One turn moves each row of this set onto another row. After a few examples, where does it send each row asked below?
Zok: [ 1.12  1.77  2.15 -1.30  1.72 -0.73  0.13 -3.17  0.22  0.19 -0.73  1.94
  1.09 -0.40  0.04 -2.26 -0.20 -0.04]
Zipur: [-3.20 -0.57  1.26 -1.74  2.26 -0.38  1.62 -0.14  1.04 -0.07 -0.65  2.04
  2.97 -1.83 -1.40 -0.38  0.14  2.21]
rafis: [ 0.33 -1.02 -0.03 -0.99 -0.66 -2.06 -0.02 -1.57 -0.85  1.40 -0.73 -0.11
  0.75  0.64  0.68  2.97 -1.76 -1.20]
vos: [-0.36  0.31  1.42 -1.46  0.07 -0.94  0.35 -1.61 -1.48  0.22 -1.87 -0.52
  0.91  2.48  0.69  2.88 -0.67 -0.77]
bib: [ 0.84 -1.78  1.02 -0.74  0.44 -2.27  0.26 -0.65 -0.20  2.05 -0.56 -0.28
  0.87 -1.37 -1.61  0.22 -1.93  1.84]
geno: [-1.36  1.06  2.47  1.90 -0.33  0.67  0.09 -2.60  1.19 -0.65 -0.63  2.06
  2.20 -1.14  0.35 -0.99  1.34  0.97]
kode: [ 0.33 -0.11  0.08 -1.05 -1.25 -2.18  1.00 -1.21  0.53  0.74 -0.80 -1.28
  0.57  0.12 -0.18  3.38 -1.32 -1.08]
meva: [ 0.80  3.04 -1.01 -2.49  0.35 -0.62 -0.43 -3.09  1.30  0.86 -0.22  0.12
  1.01  0.68  0.45 -0.71 -0.01 -0.87]
vikin: [-4.41  0.20  1.85 -1.40  1.40 -0.47  0.95  0.50  1.52 -0.06  0.02  1.27
  2.96 -1.47 -1.95 -0.59 -0.21  0.78]
madi: [-1.48  0.44 -0.18  1.30  0.81 -1.99  2.29 -1.04 -0.74 -1.08 -1.81  1.19
  2.76  0.08 -0.20  2.84 -1.52  0.67]
rasom: [-2.04  0.37 -0.91  0.96  0.72 -0.99  1.60 -0.91 -0.76  0.38 -1.94  0.34
  3.18  1.34 -0.14  2.90 -1.41 -0.70]
digo: [-2.50 -0.59  1.97 -1.73 -0.10 -1.94 -1.28 -1.20  1.30  1.69  0.28 -0.17
 -0.69 -2.95  0.01  0.30  0.01  0.37]
telel: [ 0.29  2.38 -1.49  0.49 -0.24 -0.92 -0.86 -3.28 -0.44  0.70  0.02  1.86
  2.66 -0.01  0.39 -0.35  0.42  1.07]
Ruf: [-0.41  1.66  3.15 -1.48  0.41  0.36  0.18 -2.39  3.61 -0.30 -1.01 -0.39
  0.78 -0.29  0.81 -0.93  0.88 -0.50]
nago: [-1.64 -1.20  1.46 -4.21  0.12 -0.65  0.56 -0.28  2.50  1.60  0.52 -0.34
  0.85 -1.97 -1.44  0.32  0.31  0.34]
nit: [-0.68 -1.04  1.79 -0.45  0.54 -1.90 -1.32 -1.54 -0.27  1.45 -2.03 -0.73
 -1.10 -0.01  0.57  0.80 -1.31  1.09]
zere: [-2.36 -1.21  2.60 -3.42  0.24 -1.47 -0.32 -0.05  1.45  0.95  1.14  0.91
  0.48 -2.16 -1.28 -0.58 -0.51  0.31]
Tuno: [-2.69  1.72  0.21 -0.28  0.49 -0.07  1.96 -1.38 -1.33 -0.47 -1.07  0.82
  2.99  1.72 -1.21  2.68 -1.54  0.07]
vol: [-1.54  2.28 -0.60  0.74 -1.77  0.73 -0.62 -2.38  2.28  0.04  0.01  0.16
  2.43 -0.10  0.91  0.55  1.81 -0.25]
Viz: [-3.54  2.01  0.72 -2.00  0.68 -0.49  1.84 -0.38 -0.03  0.02  1.34  0.74
  4.81 -1.24 -0.29  0.95  0.83 -1.03]
sesek: [-0.28 -1.54  1.19 -0.55  0.35 -0.97 -0.09 -2.03 -0.18  2.39 -0.95 -0.33
 -0.85 -0.98  0.24  1.49 -2.83  0.26]
godo: [ 1.71  1.26  2.46 -1.31  1.89 -1.15  0.38 -3.56  0.41  0.33 -0.66  1.86
  1.36 -0.40  0.42 -1.17 -0.18  0.56]
fuzul: [ 0.82  3.07 -0.85 -2.38  0.63 -1.10  0.19 -3.31  1.95  1.30 -0.61 -0.32
  1.64  0.63  0.57  0.11  0.27 -0.67]
Zibir: [-1.88 -1.40  1.72 -2.17  0.08 -0.59 -0.33 -0.85  1.61  1.92  1.13 -0.28
 -0.10 -2.88  0.14 -0.02 -1.85  0.57]
visez: [-3.86  0.91  0.42 -2.08  0.29 -0.29  2.63 -0.47  1.62 -1.49 -0.82  0.78
  2.73 -0.20 -0.25  3.01  0.68 -0.86]
vabog: [ 0.32  2.46 -0.87  0.54  0.05 -1.39 -0.33 -3.75 -0.30  0.68 -0.19  1.99
  3.38 -0.24  0.03  0.42  0.90  1.59]
Nole: [-4.48  1.74  0.60 -1.86  0.24  0.39  1.84 -0.31  0.46 -1.04  1.08  1.04
  3.87 -0.25 -1.15  1.11 -0.68  0.27]
Dekup: [-0.95  1.02  3.07  1.41 -0.14  0.12 -0.26 -2.75  1.59 -0.79 -0.47  2.20
  2.46 -1.32  0.38 -0.60  1.52  1.81]
Karu: [-1.85  2.87 -0.27  0.39 -1.44  0.06 -0.40 -2.36  3.13 -0.11 -0.21 -0.28
  2.68 -0.14  0.44  0.85  2.02  0.44]
febu: [-4.40  0.88  0.79 -0.64  0.11 -0.20  2.05 -0.64  0.23 -0.65 -0.45  1.65
  3.68 -0.09 -1.14  2.61  0.51 -1.05]
Tapib: [-0.88  0.33  0.37 -0.59 -0.03 -0.45  1.19 -2.06 -1.14  1.08 -1.90 -0.45
  0.35  1.44 -0.39  3.39 -2.26 -0.81]
sol: [-3.73 -0.19  1.52 -2.00  0.49 -0.04  0.63  0.01  1.28  0.27  1.84  0.95
  2.54 -2.72 -0.84 -0.69 -1.16  1.31]
nev: [-1.69  1.64  0.67 -0.42  1.25 -0.29  1.81 -0.70 -1.64 -0.28 -1.08  0.00
  4.47  1.97  0.07  1.52 -0.66 -0.21]
Gelal: [-3.83  0.83  1.06 -0.90  1.26 -1.44  0.41 -0.24  1.18  1.27  1.20  0.44
  2.81 -3.51 -0.55 -1.01  0.03  0.74]
kud: [-0.02 -1.85  0.96 -1.66  0.73 -2.25 -0.68 -0.47  0.57  1.89 -0.47 -0.45
  0.01 -0.66 -0.02 -0.23 -2.52  0.74]
riviv: [-0.75  1.93  3.01 -1.08  0.17  1.05  0.36 -2.19  2.88 -0.35 -0.81  0.21
  0.75 -0.35  0.51 -1.46  1.12 -1.38]

telel -> meva
Karu -> vabog
Where do these go?
visez -> madi
Zibir -> sol
Gelal -> Viz
kud -> zere

One turn moves each row of this set onto another row. After a few examples, where does it send each row asked below?
napav: [-1.41  0.59 -1.88  1.45 -0.68 -0.47  1.48  1.53  0.49  0.42 -1.73 -1.16
  0.48 -0.73 -1.19]
pagi: [ 0.37 -0.89 -0.59  0.37  0.48  1.49  0.30 -0.74 -2.20  0.74 -1.33 -0.74
  1.80  2.83 -2.40]
Sep: [ 0.96  0.06  0.57 -1.59  0.12  0.13  2.23  0.04 -1.59  2.09 -0.35 -1.23
  1.43  1.71 -1.67]
Bomo: [ 0.40  1.56  0.41 -0.98 -0.50  0.97  2.10 -1.61  0.71 -2.07 -1.64 -0.04
 -0.49  1.69  0.04]
buza: [ 1.94  0.37 -1.03 -0.62  1.57 -1.05  1.28  0.12  0.56  2.43 -0.37  1.15
 -0.98  0.51 -0.25]
Bomat: [ 1.45  1.28  0.32 -1.80  1.00 -0.80 -2.26 -0.63 -0.52 -0.08  0.17 -1.09
  2.08  1.16 -1.57]
Biki: [ 0.08  0.15  0.88  0.30  1.51  2.63 -0.16 -0.71 -0.78  0.65 -0.90 -2.67
  0.53 -0.86 -0.39]
gef: [-1.05 -0.78  1.17  0.53 -1.23 -0.73  0.50  1.76 -1.64  2.33 -0.89  1.10
 -1.38  2.08  0.25]
bovas: [-1.43  2.00 -1.96 -0.02  0.76 -0.31  0.09 -0.80 -1.05  0.95  0.31 -2.73
  0.77 -0.41 -1.37]
lede: [-0.49  0.87 -0.69  0.12 -1.40 -1.57 -2.92 -0.59 -0.14  0.49 -0.09  0.98
 -1.65 -1.49  0.38]
gagep: [-1.77 -0.54 -1.50  0.82  1.05  0.41 -1.47 -1.41  0.59 -0.42 -1.07  1.19
  0.71  2.26 -0.28]
guno: [-0.20  0.28 -0.52  0.73 -2.19 -1.12 -2.80 -0.77 -0.54  0.46 -0.13  0.85
 -2.04 -1.26  0.48]
tugi: [-0.20 -0.59  1.06 -0.26 -0.27  0.38  0.12 -0.45 -1.85  0.78 -1.49 -3.64
  0.89  1.86 -0.88]
Rane: [-0.18 -1.25  0.58 -0.97 -2.20 -0.40  0.00  1.37 -1.61  0.29 -0.04  1.59
 -1.68  0.94  2.25]
Des: [-0.47  1.26  0.15  0.39  1.79  2.04 -0.93 -2.01 -0.79  0.56 -0.55 -0.41
  2.65  0.83 -0.32]
puzun: [ 1.61  0.11 -2.13 -2.18  1.86 -0.19 -0.89  0.95 -1.40 -0.94 -2.51 -0.55
  1.18  0.45  0.58]
Keb: [-0.68 -1.60 -0.57 -0.18 -1.45  0.99  1.66  0.52 -3.38 -0.94 -2.47  0.20
  0.30 -0.95  1.05]
subef: [-0.28 -0.46 -0.26  0.11 -1.55 -0.63  0.72 -0.44 -3.67 -1.05 -2.74  1.27
  1.21  0.39  1.93]
meli: [ 1.18 -0.53 -0.33  0.80 -1.81  0.17  2.41 -0.26 -3.22 -0.56 -2.54  1.43
 -0.42 -0.53  0.69]
diz: [ 0.71 -0.59 -0.89 -0.61 -1.93 -0.96 -0.66  2.45 -1.86 -2.12  0.06  1.65
 -0.29 -0.90  0.81]
Zabi: [ 0.81 -1.78 -0.73  0.24 -1.46  0.26 -0.44  1.50 -2.30  0.46 -0.43  2.73
 -1.59  1.22  0.99]
laban: [ 0.35  0.20  0.48 -0.14  1.24  2.32 -0.53 -0.67 -0.53  0.77 -0.48 -2.87
  0.80 -1.09 -0.30]
mebas: [ 0.31  0.46 -0.45 -0.08 -0.23  0.01 -1.14  0.50  0.31  0.53  0.80 -1.61
  1.33 -0.65 -3.36]
Gaz: [-0.28 -1.41  0.29 -1.48  0.47  0.53 -0.64 -0.17  0.75 -0.29 -0.37 -2.54
 -1.78 -0.33  0.99]
mufep: [ 0.67  0.62  0.20 -0.08 -2.13 -1.82 -0.54  0.97 -1.61 -2.54 -0.56  1.83
 -0.24  0.58  1.59]
komud: [ 0.97  1.42 -2.40 -0.98  1.95  0.72 -0.71 -1.58 -2.28  0.31 -0.67 -1.71
  1.18  0.64 -1.06]
Fadu: [-0.45 -1.40 -0.33 -0.42 -1.98  0.43  1.54  0.92 -3.19 -0.72 -1.77  0.29
  0.64 -1.35  1.16]
gikat: [-1.00  0.75  0.07  0.00 -1.43 -1.63 -0.91  1.74 -0.88 -2.93  0.00  1.01
  0.58  0.03 -1.06]
papo: [ 0.74 -0.53 -0.10  0.62 -1.32 -0.12  2.59 -0.23 -3.31 -0.12 -2.99  0.67
 -0.49 -0.28  1.05]
bes: [ 0.65 -0.18 -1.53 -0.61 -1.20 -0.06 -2.95 -0.68 -1.28 -0.07  0.24  2.71
 -1.30 -0.97 -0.01]
Pok: [ 1.76  1.49 -0.43  0.12 -0.38 -2.88 -0.63  1.72 -1.57 -1.99 -0.87  1.54
 -0.18  0.29 -1.10]
linu: [ 0.43  2.15 -0.70 -1.14  0.39  1.39  1.43 -2.49 -0.94 -0.02  0.60 -1.68
  0.23  0.82 -0.97]
nas: [-0.72 -1.48  1.10 -1.08 -0.87  1.20 -0.12  0.82 -1.91  0.41 -0.47  1.81
 -1.36  2.81  0.31]
fogaf: [ 0.26 -2.17  0.33 -0.24 -0.23  0.12 -1.28  1.99 -2.53  1.23 -1.71  0.21
 -1.85  1.67  0.34]
togu: [ 0.16  2.49 -1.06 -1.07  0.57  1.30  1.37 -2.35 -0.83 -0.32  0.84 -1.32
 -0.25  0.53 -1.53]
mepof: [-1.32  1.85 -1.73  0.59  0.35  0.19  0.36 -0.96 -1.20  0.99 -0.14 -2.98
  0.99 -0.36 -1.21]
Fedif: [ 1.60  1.83  0.34  0.77  1.77  1.01  1.08 -1.27 -0.53  2.44 -0.34 -0.80
  0.92 -0.16 -0.71]
Kodo: [-0.65  1.02  0.09  0.46  2.07  2.17 -0.45 -1.38 -0.99  1.07 -0.82 -0.23
  2.47  0.81 -0.40]
tefid: [ 1.47  1.85  0.75  0.45  1.89  0.97  1.20 -1.04 -0.83  2.41 -1.02 -0.82
  0.75  0.00 -0.32]
Vumid: [-0.73 -0.58 -0.35 -0.20 -0.93 -0.19  1.61 -0.26 -3.50 -0.53 -2.69  1.51
  1.41  0.42  1.60]
Mov: [ 1.69  1.69  1.04  0.16 -0.37 -0.08 -0.40 -1.63  0.40 -0.46  0.26 -1.16
  0.07  1.19 -2.74]
Taron: [ 1.04  1.63 -2.28 -1.07  2.05  0.37 -1.12 -1.68 -2.31 -0.07 -0.36 -1.80
  0.59  0.83 -1.05]
Zop: [ 1.18  0.34 -0.58  1.26 -2.44 -1.38 -0.06  1.50 -1.32 -1.95 -0.73  1.76
 -1.37 -0.21  0.14]
rek: [-0.61 -1.30  0.06  1.19 -2.26 -0.55 -1.00  0.94 -2.01  0.13 -1.05  1.31
 -1.60  1.50  1.93]
pido: [ 0.34  0.77  0.13 -1.44 -1.95 -0.95 -1.35 -1.17 -0.56  0.55  0.92  2.11
 -1.60 -0.88  0.98]
gusin: [ 1.37  0.59  0.56 -0.88 -1.23 -0.92 -0.17  1.59 -1.07 -3.23 -0.04  0.30
 -1.50 -0.60 -1.04]
tumu: [ 0.05  1.00 -0.16 -1.17 -1.55 -0.62 -1.46 -1.03  0.24  0.08  1.18  1.96
 -1.92 -1.31  0.26]
Velif: [ 1.00  0.31 -1.25 -0.63 -0.67 -0.20 -3.07 -1.04 -0.69 -0.28  0.14  2.37
 -1.75 -0.88 -0.17]

Biki -> Taron
Fedif -> mepof
Bomat -> Sep
Where do these go?
gef -> gikat
rek -> mufep
Vumid -> tumu
gagep -> Bomo
bes -> meli

